(in the rows, 128 means zero)
The rows of M fall into 3 groups, and each row is roughly a mix of its group's hidden directions.
M, 121 rows:
[[103 130 144 175 135 130  81 102 173 105 155 108]
 [119  99 153 132 107 101 114 128 162 147  68 168]
 [108  97 121 144 131 135 118 130 133 161 140  47]
 [127 145 105 144 135 165  81 149 129 125  62 118]
 [111 105 127  95  97 136 155 108  98 165 101 178]
 [106 106 122 136 137 169 184 169  91 137 139 107]
 [111 126 163  89 125 140  57 104 112 122 115 149]
 [144  79  93 131 147 157 140 107 138 136  74 159]
 [ 90 112 170 100  92  75 122 110 113 148 122 144]
 [155  97  78 178 142 133  93 141 114 135 125  95]
 [146 145 122 105 105 162  53 135 122 151 105 124]
 [128 142 123 106  94 165  67 135 119 119 147 174]
 [114 145 136 161  86 164 108 110 141 128  70 103]
 [143 153 138 124 112  97 108 132 141 133 211 127]
 [129 151 133  96 166  76 115 105 145 156  83 131]
 [ 99 109 111 141 124 202 163 152 118 111 110 123]
 [117 170 155 124 118 112 134 148  91 109 170  76]
 [153 163 105 131 178 113 140 156  93 112  97 163]
 [114  98 132 112 116 137 208 110 160 135 146 128]
 [132 120 160 121  98 103  89 116 200 120 123 121]
 [134 109 127 189 143 176 136 124 139 111  91  94]
 [ 99  99 165 107  99 157  89  95 143 134  93 107]
 [147 103 136 186 118 137 163 143 162  90 157 142]
 [146 109 152 159  91  94  83 120 107 159 166 128]
 [111  96 104 138 154 109 154 103 121 112 176  76]
 [114 154 194 135  98 134 147 121 130 111 176 105]
 [171 153 134 158 110 150 158 160 119  73 130 108]
 [161  97  78 154 155 109 139 128 173 117 151 104]
 [148 133 142 122 185 151 126 167  88 140 110 167]
 [126 124  54 101 150 100  86 140 132 130 112 135]
 [142 115 159 136 138 175 143 135  84 156  79 103]
 [ 70 125 109 167 131 124 134 127 169  91  92 123]
 [143  87 125 140 125  96 171  96 113 132 127  69]
 [ 89 112 137 115 113  89  70 150 128 123 114  85]
 [ 71 145 107  95 138 115 109 137 186 123 140 148]
 [145 108  69 143 163 159 110 134 141 155 102  94]
 [177 126 134 163 117 149 178 141 131  76 132 131]
 [ 81 160  88 147 155  79 122 125 134 108 137 100]
 [183 145 101 147 166 116 123 102 157 142 164 106]
 [174 136  81 150 148  96 135 176 131 122 107 152]
 [158 115  87 157 171  76 125 144 143 113 146 106]
 [ 92 139 137  94 109 156 178 113  97 109 170 121]
 [ 93 155 159  71 120  91 109 126 149 101 107 123]
 [125 118 175 128  79 119 115  95 172 134 167 119]
 [106 127 175 117  83 172 150  98 164 120 141 130]
 [105 129  88 192 141 106 136 140 139 111 139  84]
 [128 133 150 150 137 161 197 126 136  87 112 101]
 [128 150 121 139 140 183 151 191 113 138 129 161]
 [112 129 155 108  69 153 121 120 187 130 147 144]
 [ 99 131 194 157 117 131 141 101 163 132 163 120]
 [120 102  85  81 145  91 141  95 156 155 115 111]
 [184 113 127 131 155 120 121 149  85 151 179 122]
 [104 117 144 105 154 107  86  86 142 144 117 182]
 [136 139  90  98 142 143 153  96  95 150 180 100]
 [121  96  91 129 163 109 180 103 111 170 115 131]
 [ 84 119 104 106 150 164 120 140 110 148  78  91]
 [140 153 183 112  81 122 100 114 163 111 144 153]
 [161 153 109 100 112 129  89 139 130  88 110 183]
 [100 103 139 102 164 140  79 151 172 130 136 161]
 [ 59 107  95 108 131 112 129 127 163  93 141 138]
 [112 128 109 104 156  97 143 157 147 131 200 137]
 [ 98 110 130 140 121 142 147  94 152 100 179  76]
 [151 156 159 100 141 134 130 118  91  81 101 173]
 [152 103 143 117 124 177 180 101 104  93 105 134]
 [ 93 110 154 102  95 156 123 118 145 153  69 149]
 [130 118  69 109 157 121 132 112 108 151 161  78]
 [138 118 164 152  99 163 194 133 126 130 139  97]
 [ 89 138 115 170 144 154 171 163 149 110  92 134]
 [148 112 114 148 154  67 179 107 142 102 119 128]
 [163 133 133 114  98 161 149 106 183 113 139 171]
 [119 157  90 105 149 143 154 179 116 165 165 121]
 [171 123 162 101  94 105 146  76 100 138 123 110]
 [148 172 156 138 128 189 162 122 130 108 141 160]
 [169  92 179 127 134 133 137 112  76 145 126 102]
 [107 122 154  91 151 118  72 118 121 162 151  89]
 [144 108 112 152 175  70 153 132 144 142 136 166]
 [142 169  87  96 139  84 135 126 130 113 148 177]
 [ 94 108 150  92 119 141  73 108 148 156 127  90]
 [116 163 161 131 137 159 160  99 128 120 183  93]
 [135 118 101 142 138 188 156 114 162 123 161  87]
 [163 144 154 142  66 167 105 114 111 149 129 108]
 [139 136 180 121  77 103 116 118 141 120 134 183]
 [147 125 110 143 140 139 193 143 110  85 130  85]
 [128 164 139 185 119 151 113 139 147 101  86 162]
 [107  97 123 172 168 146 167 116 133 136 106  81]
 [141 166 114 136 137 124 187 157 174 136 119 160]
 [145 144  98 162 169 175 137 143 119 117 155  85]
 [125 134  83 134 144 116  61 141 155 138  94 151]
 [135 142 145 152 113 178 137 160  89 113 106 179]
 [ 90 143 189 123 117 112 108  98 138 138 176 126]
 [105  75 138  99  84 147 118  84 123 108 104 122]
 [164 142 115 166 153 168 139 131  84 162 116 159]
 [124 189 143  84 132 118 123 139  92  87 148 136]
 [127 101 130 138 174 119 177 163 149 107 136 172]
 [139 122 169 134  96 103 156 104 177 107 159 158]
 [126 173 162  92 132  96  88 133  96 126 130 165]
 [121 154 130 156 133 102  74 164 101 166 134  97]
 [ 91 100 121  88 141 116  68 118 139 140 158 104]
 [103 124 147 169 146 155 135 116 118 151 158  63]
 [175  86 127 123 164  92 132  96 128 129  84 134]
 [119 148 100 166 143 127 136 153 143 164 139  62]
 [166 159 156 126 103 141 120 134 158  95 122 187]
 [118 120 118 140 199  73 121 117  97 127 137 121]
 [157 123  67 155 176 157 141 146 125 124 133 103]
 [ 96 129 129 107 102 131 103  79  93 116  78 103]
 [151 111 143 102 120 179 153  99  98  97  90 151]
 [150 157 136 152 122 177 131 159 107 118  96 180]
 [ 81 150 145 120 153  86 114 107 142 109 177 104]
 [169 166 165 152 136 164 136 156 100 165 113 123]
 [145 154 139 152  99 179  86 153 108 120  91 107]
 [137 133 151 147 152  96 140 120 177 115 124 193]
 [132 130 111 101 120 130 178 115 132  65 166 105]
 [127 154 142 154 165 132  67 125 122 106  81 146]
 [152 111 102  81  80 126 123 115 146 119 163 170]
 [166 108 104  89 178  86 143 126 103 137 139 146]
 [138 103 110 148 142 129 177 132  95 119 153  67]
 [108 154  96 129 110 125 162 135 187 106 108 169]
 [114 198 136 140 110 118 148 140 145  99 137 175]
 [113 117 118 182 125 108 101 141 161 163 165  91]
 [167 172 153 137 119 139 136 117  87 130 164 174]
 [ 93 134 127  80 170 137 112 155  84 153 155 119]]

Here is one row of each group, with its name. Which group are the others in?
[123  86  72 102 169 105 127 117 109 140 111  97]  (78)
[126  79 125 193 137  88 127 143 110 151 134 115]  (125)
[109 173 143 127 120 151 168 156 124  96 116  74]  (123)

[134 129  77 113 116  81  90 148 152 145 167 144]  (123)
[100 102  97 121 132 143 118 120 106 154 157  59]  (125)
[ 90 140 123 131 135 130  59 131 109 163 116  89]  (123)
[115 152 114 133 167 159 125 145  63 152  96 119]  (125)
[141 138 148 150 162 133 108 136 116 141  59 170]  (123)
[130 164 153  99 102 130 136 145 159 130 181 174]  (78)
[145 143 168 110  91 128 139 105 131 140 118 199]  (125)
[130 152 112 150 158 109 149 174  86 133 116  76]  (123)
[110 140  90 187 150 130 160 148 130 106  85 119]  (78)
[141 139 163 161 117 175 168 127 165 102 134 160]  (125)
[139 170 108 130 155 109  75 160  95 108  97 127]  (123)
